In the rows, zero is written as 128.
Families of rows that turns and mirrors carry onto each other, the same ones carrying the whole set onto itself: the rest of each named row's family, in list order:
5 families of 8 rows:
k198: [148 172 139 143 102 136 123 153 135 105 107 158 123 150 148 123 140 126
 101 109 144  94 153 105 110 125 119 129 105 139  86 117 118  97 161 123
 169]
k355: [154 175 121 119 113 106 115 171 150  97 112 159 139 125 138 133 147 132
  94 105 153 106 134 122 125 140 131 144 109 137  89 108 145 121 170 147
 169]
k185: [100  70 143 140 147 146 132 116 136 170 140  98 137 142 154 129 112 114
 156 137  96 122 134 141 124 132 112 111 147 125 176 144 139 124  81 120
 117]
k620: [ 92  93 122 146 122 136  73 156 169 124 123 164 119 122 146 120 159 101
 144 124 133 118 122 129 140 114 118 136 104 180 162 143 121 106 149 119
 147]
k719: [129  86 111 157 147 128 127 130 179 129 126  91 152 147 170 120 153 133
 132 119 126  88 147 110 119 115 154 150  69 100 152 126 131 108 148 133
 152]
k769: [124 137  98 101 143  93 141 105 116 136 102 160 113 109 170 164 126 122
 117 114 120 119 113 116 136 145 145 112 118 120 143 122  83 146 130 154
 146]
k58: [146  86 127 128 155 133 123 151 175 130 122  97 170 140 153 115 165 128
 138 118  77  95 161 121 138 128 154 155 100  89 143 138 128 133 133 126
 166]
k105: [129 136 143  98 114 120 131 141 119 144 133 145 124 137 132 138 101  99
  94 109 142 114 128 162 117 168  93 106 146 170 117 103 151  91  85 171
 122]
k488: [122 155 156  98 119 134 116 148 110 132 124 162 113 121 115 139 105 111
 116 117 121 137 125 152 138 160  93 109 186 158 108 126 144 134 100 146
 132]
k820: [102  94 141 157 120 107  79 142 153 121 111 183 104 118 130 126 154 105
 155 126 154 104 122 138 134 119 125 131 119 163 168 143 136 126 143 124
 134]
k155: [101 102 143 122 180 130 119 129 130 145 127  89 130 146 136 145 116 120
 135 183  96 123 116 140 121 137 116 121 139 121 176 128 144 133  74 141
 140]
k760: [152 150 121  98 139 145 168 143 134 147 141  72 173 148 163 137 107 146
  96 113  99 120 143 129 117 151 118 119 135  97 100 114 147 119 109 144
 154]
k135: [151 164 129 120 123 146 146 125 145 144 134 100 159 130 156 138 127 119
  90 145 117 109 156 123  97 136 140  88 116  82  84 136 128 148 119 136
 127]
k684: [ 85 100 141 139 137 123  96 129 137 132 125 162 106 134 144 146 135 100
 139 104 133 106 112 148 134 104  99 166 113 178 174 136 151 112 157 133
 138]
k34: [140 137 148 130 135 121 134 109 140 139 101 175 109 109 172 171 108 139
 121 116 124 128 104 141 147 157 142 112 110 135 148 120  90 151 135 139
 147]
k887: [129 107 166 155 121 165 105 176 171 127 150  93 155 155 120  95 134 121
 128 123 129 107 154 149 119 123  97 141 138 136 121 130 196  97 119 123
 137]
k771: [ 97  99 143 106 161 119 152 125 136 143 112 105 117 126 147 122  98 106
 147 170  96 104 132 170 140 142 106 104 154 106 161 135 156 134  98 140
 143]
k113: [149 140 121 133  85 127 124 154 159 119 123 167 139 127 156 116 144 128
 112  55 154 105 150 126 137 135 128 134 116 138  90 125 134 109 173 131
 145]
k472: [111  85 151 133 167 152 125 133 139 163 130 108 132 136 140 135 119 123
 140 145  94 126 141 125 153 144  88 117 168 138 183 139 160 120  92 144
 113]
k726: [137 141 116 124 142 134 154 146 122 147 122  74 144 107 144 136 104 123
  97 120  97 107 151 117 130 158 141 113 134  80  84 119 164 113 110 114
 153]
k941: [121  74 131 146 164 136 132 135 173 133 119 140 149 135 175 120 145 146
 141 135 105 115 129 106 111  98 171 163 120  98 136 130 149 152 143 128
 147]
k403: [112 102 146 133 126 121  89 134 171 117 129 177 121 159 143 124 158 121
 149 115 148 121 119 143 128 114 102 139 119 180 179 131 113 130 139 159
 136]
k652: [103 153 136 127 115 129 116 126 117 127 124 157  91 125 136 140  94 112
 103 115 167 134 110 142 120 143  89 103 155 165 117 111 145 110 115 152
 117]
k604: [137 155 113 122 103 108 117 147 155  95 116 143 128 129 144 124 143 116
 105  87 151 101 130 134 107 129 153 138  91 122  77 111 112 123 158 137
 171]
k83: [118 133 122 143 146  82 131 116 123 134 120 153 134 132 148 170 103 137
 119 122  92 101 114 138 152 121 147 109 105 112 125 119  80 147 114 137
 143]
k190: [137 123 141 126 117 164 116 170 167 125 149  90 131 133 129 108 146 106
 111 120 149 103 175 143 120 159 111 134 159 151 119 122 197  96 151 129
 161]
k471: [ 95 157 136 105 116 127 117 123 104 126 127 150 133 131 135 143  93 107
 107 105 164 128 122 157 141 152  86 118 163 144 129 108 157 120  88 138
 111]
k544: [122 108 121 155 149 138 113 139 169 118 116 108 145 129 156 121 157 143
 151 129 108 112 142  99 140 106 148 145 108  88 150 148 127 154 164 101
 162]
k605: [160  86 126 151 143 125 128 161 179 145 124 104 142 136 156 117 165 142
 143 134  89  95 143 112 113 122 155 132  90 115 137 149 124 125 159 130
 174]
k473: [135 112 143 115 113 167 118 170 164 135 133 106 139 134 143  89 157 112
 132 117 161 121 153 131 101 149  96 142 150 148 141 135 204  98 136 131
 140]
k748: [101  84 134 139 138 106  99 159 144 122 115 159 115 138 137 123 134 126
 160  95 134 117 109 144 157 134 104 162 137 174 181 116 154  96 130 133
 161]
k476: [116 134 126 140 141 169 104 183 164 136 136 100 137 144 143 103 177 110
 121 106 134 122 143 154 123 137  94 118 147 141 143 122 193  89 113 133
 169]
k241: [157 150 142 110 146 126 166 124 125 134 124  90 139 145 143 136  99 140
 101 110 112 113 151 129 115 159 125 119 149  77  96 108 153 137  97 159
 138]
k738: [137 108 135 116 126  91 137  95 127 125 112 154 128 123 146 157  81 130
 126 128 113 105 126 106 138 133 149 136 109 115 121 126  84 157 134 144
 115]
k495: [165 140 125 120 125 134 149 152 155 130 126  93 161 135 143 116 127 144
 108 133 117 121 159 114 120 169 145  88 141  81  88 117 127 132  92 140
 148]
k148: [115 118 126 130 153 100 124 108 129 135  96 159 132 133 158 152 112 133
 133 113  99 125  96 115 139 115 130 119  97 107 141 127  78 146  98 150
 122]
k758: [112 107 115 124 128 131 111 173 149 125 150  84 167 159 120  89 151 108
 127 124 130  96 161 129 103 112  99 138 142 121 118 131 192  94 115 131
 139]
k393: [102  72 123 111 166 124 119 129 158 156 142  93 144 117 138 136 119 117
 145 126 103 135 117 155 149 146 124 125 150 119 176 136 156 145  87 154
 114]
k491: [156 146 118 149 100 133  94 158 152 125 136 150 159 141 146 138 159 145
 104  69 152 123 135  96 114 131 137 146 100 155 108 118 124 109 151 131
 144]
k6: [134 172 130 108 100 119 117 148 116 134 128 117 125 135 116 140 115 100
 106 106 148 108 137 161 145 175  76  90 137 160 132 120 131  94 107 143
 137]

Same family as k491: k135, k34, k771, k941, k748, k758, k6
Same family as k198: k719, k488, k726, k403, k476, k738, k393
Same family as k495: k769, k105, k155, k684, k887, k113, k544
Same family as k83: k355, k185, k820, k760, k471, k605, k473

Families of rows that turns and mirrors carry onto each other, the same ones carrying the whole set onto itself: the rest of each named row's family, in list order:
4 families of 4 rows:
k16: [147 121 111 142 127 106 163 139 120 157 111 121 107 145 180]
k429: [142 153 125 149 132 133 162 140 117 150 131 105  95 175 125]
k37: [ 82  87  93 119 116 147 115 137 125 120 144 115 126 105 162]
k273: [163 151 111 167 136 129 150 131 104  93 135 129 100 157 121]
k707: [133  84 112 117 137 121  92 106 142 127 145 126 145  95 148]
k956: [131 176 136 122 134 138 159 139 105 137 129 124 110 171 123]
k258: [140 124 127 131 136  99 163 128 126 158 118 139  98 111 171]
k50: [135 156 147 154 141 117 139 140  76 145 134 104 131 151 127]
k247: [127 128 130 112 125 154  95 147 129  87 171 124 143 114 102]
k204: [140 125 120 144 160 170 108 141 126  68 142 111 120 132 123]
k592: [109 113  87 142  89 109 154 131 105 143 137 134 104 129 164]
k765: [123  95 107 105 130 132 108 117 129  98 152 130 163  87 146]
k449: [149 128 116  97 126 173 117 141 164 103 153 142 137 141 119]
k418: [132 135 130 107 125 156  78 144 125 103 155 120 148 151 109]
k798: [138 146 141 151 112 104 139 124 112 155 140 105 119 117 185]
k713: [120  85  96 102 145 131 124 134 158 128 131 148 148 110 118]

Same family as k418: k707, k956, k258
Same family as k592: k37, k273, k204
Same family as k50: k449, k798, k713

Families of rows that turns and mirrors carry onto each other, the same ones carrying the whole set onto itself: the rest of each named row's family, in list order:
5 families of 8 rows:
k297: [123 170 157  90 137  91 123  73 157  99 117  80 135 110 126]
k759: [111 166 110 132 116 121 135  85 128  88  93  90 128 120 105]
k265: [152 157 146  98 197 133 120  95 182  56 102  96 133 128 147]
k326: [134 162 114 128 161 162 129 104 139  69  84 113 105 144 137]
k383: [136 125 123  87 178 107 152 128 207 103  66  66 139  99 138]
k452: [ 77 161 116 134 123 112 138  80 131  89  96  74 117 119 108]
k151: [137 140 153 107 196 138 115 103 169  59 110  99 117 144 152]
k292: [132 158 151 123 175 106 114  77 176  76 101 109 126 147 167]
k372: [135 127 131  93 181 102 133 130 209 106  72  65 122 104 156]
k453: [103 144 148 111 169 110 133 124 179 131  79  48 158 117  91]
k942: [ 85 184 121 149 195 115 160 105 160 128  68  71  96 145 105]
k283: [ 94 153 143 107 177 125 140 124 180 133  68  64 150 117  79]
k254: [132 142 154  79 192 141 121 102 175  63 104  88 113 139 157]
k462: [122 131 117  91 192 109 152 115 219 108  82  66 109  87 147]
k364: [ 89 171 120 147 178 124 166 111 147 133  75  59 104 148  98]
k766: [ 89 183 117 154 184 125 155 100 162 142  91  78  99 124  96]
k316: [ 91 181 113 122 130 125 148  71 136  98  93  94 110 103 100]
k256: [122 173 158  75 162 112 141  70 159  97 119  73 147 110 107]
k150: [ 82 145 125  93 182 117 139 129 179 131  74  76 114  85  87]
k450: [132 159  93 152 193 111 163 107 190 102  85  85  78 120 152]
k889: [139 142 143  95 139  99 148  69 161  85 112  81 155 138 128]
k221: [130 127 119  77 198 107 177 125 186 102  89  59 113  99 117]
k66: [102 164 125 124 157 151 114  85 153  96  78 131  99 145 141]
k163: [111 151 138 101 180 128 138 116 186 142  96  65 152 105  80]
k110: [155 127 115  98 188 114 145 123 214 100  90  72 131 101 138]
k513: [109 149 117  96 122 143 148  77 139 106  89 103 128 136 102]
k202: [ 87 153 113 112 121 113 140  75 131 101 108  84 113 110 105]
k370: [121 167 101 145 164 146 127  96 159  57  75 116  96 121 141]
k949: [116 159  99 130 213 124 179 104 185 106  84  68  77 128 144]
k427: [127 156 101 129 197  97 171 108 186  99  67  74  85 127 165]
k93: [126 148 112 143 222  94 172 121 174  83  89  62 102 128 134]
k382: [104 143 102 144 154 150 121 104 143  67  85 113  98 129 136]
k680: [ 86 168 113 155 199 129 159 108 169 120  83  57 117 135  85]
k532: [ 94 141 131 117 178 114 133 120 202 122  81  55 149  94  88]
k18: [ 79 166 118 159 207 104 133 125 168 111  74  78 103 113 103]
k812: [122 155 102 128 191 117 166 115 177 108  67  76  67 134 161]
k213: [146 166 161  86 182 132 117  93 168  79 107 105 112 134 157]
k614: [119 151 164  75 162 101 133  73 159  95 132  71 130 126 121]
k313: [ 96 158 166  75 153 102 122  78 161 100 117  67 133 115 124]
k716: [112 144 103 138 161 152 137 105 145  52  81  96  96 144 143]

Same family as k66: k292, k150, k889, k221, k513, k93, k18
Same family as k812: k452, k372, k453, k254, k364, k313, k716
Same family as k383: k151, k942, k283, k202, k427, k382, k614
Same family as k265: k766, k316, k256, k450, k163, k110, k370

Families of rows that turns and mirrors carry onto each other, the same ones carrying the whole set onto itself: the rest of each named row's family, in list order:
5 families of 6 rows:
k842: [180 162 132 116 150 135 150 160 161 117 109 151 163 112 114]
k685: [ 92 131 127 121 121 148 105  91 189 133 131 132 148  82  98]
k813: [148 133 114  93 103 123  88 135 178  84 124 125 138 143 141]
k745: [142 131 120 103 128 126 119  73 168  75 125 152 131 163  91]
k260: [154 148 138 120 131 178 165 148 151  96  93 170 147 109  74]
k38: [140 131 135 101 135 126 111  87 174  68 152 156 158 141  93]
k487: [164 129 104 118 107 144  94 109 149  89 135 145 121 171 130]
k76: [ 91 124 143 114 133 153  91 102 168 110 121 125 157  78 104]
k747: [137 122 115 112 135 144 121  72 177  60 131 145 147 143 100]
k629: [159 147 124 141 111 180 125 169 140  99  94 156 113 109  89]
k865: [141 117 122 126 123 170  87 106 143 159 120 130 116  83 108]
k989: [157 166 149 118 128 127 139 164 156  97 111 170 171 101 109]
k709: [115 120 144 118 129 138  94 106 180 144 136 126 156  77 103]
k615: [140 100 130 135 139 188 127  99 155 135 145 136 115  94  82]
k957: [139 149 121 133 123 179 150 171 142 105 108 152 131 110  75]
k451: [136 121 112 111 114 160 121  94 186  73 128 143 132 171  89]
k498: [154 170 129 139 129 185 150 150 143 114  88 160 129 108  88]
k124: [153 142 104  88 115 138  85 134 166  90 125 147 113 159 137]
k618: [131 127 114 135 130 177 122  97 146 162 124 140 115  81  94]
k59: [ 97 125 126 115 118 160  97 104 174 105 107 129 152  79  72]
k188: [151 151 115 109 105 123 100 119 155  90 125 141 122 168 142]
k413: [138 133 111  92 114 143 103 115 155  90 113 128 127 170 146]
k943: [130 109 119 153 135 166 114  98 149 145 135 141 119  80 109]
k749: [123 130 128 109 123 134 126  75 184  82 139 135 138 162 102]
k65: [195 150 130  97 140 141 132 152 132 119 127 158 150 108 121]
k763: [182 153 139  97 141 114 139 154 156 109 116 166 145 103 114]
k531: [149 111 117 151 139 169 111 110 143 149 134 121 116  90  89]
k567: [ 89 135 123 125 124 144  92 100 160 133 130 136 153  80  89]
k264: [178 177 137 118 137 130 136 153 149 109 115 169 151 116 127]
k444: [146 161 138 138 133 178 146 171 163 106 102 171 123 117  92]

Same family as k444: k842, k745, k413, k943, k567
Same family as k709: k260, k487, k865, k989, k451
Same family as k763: k76, k747, k957, k124, k531
Same family as k629: k813, k38, k615, k59, k65

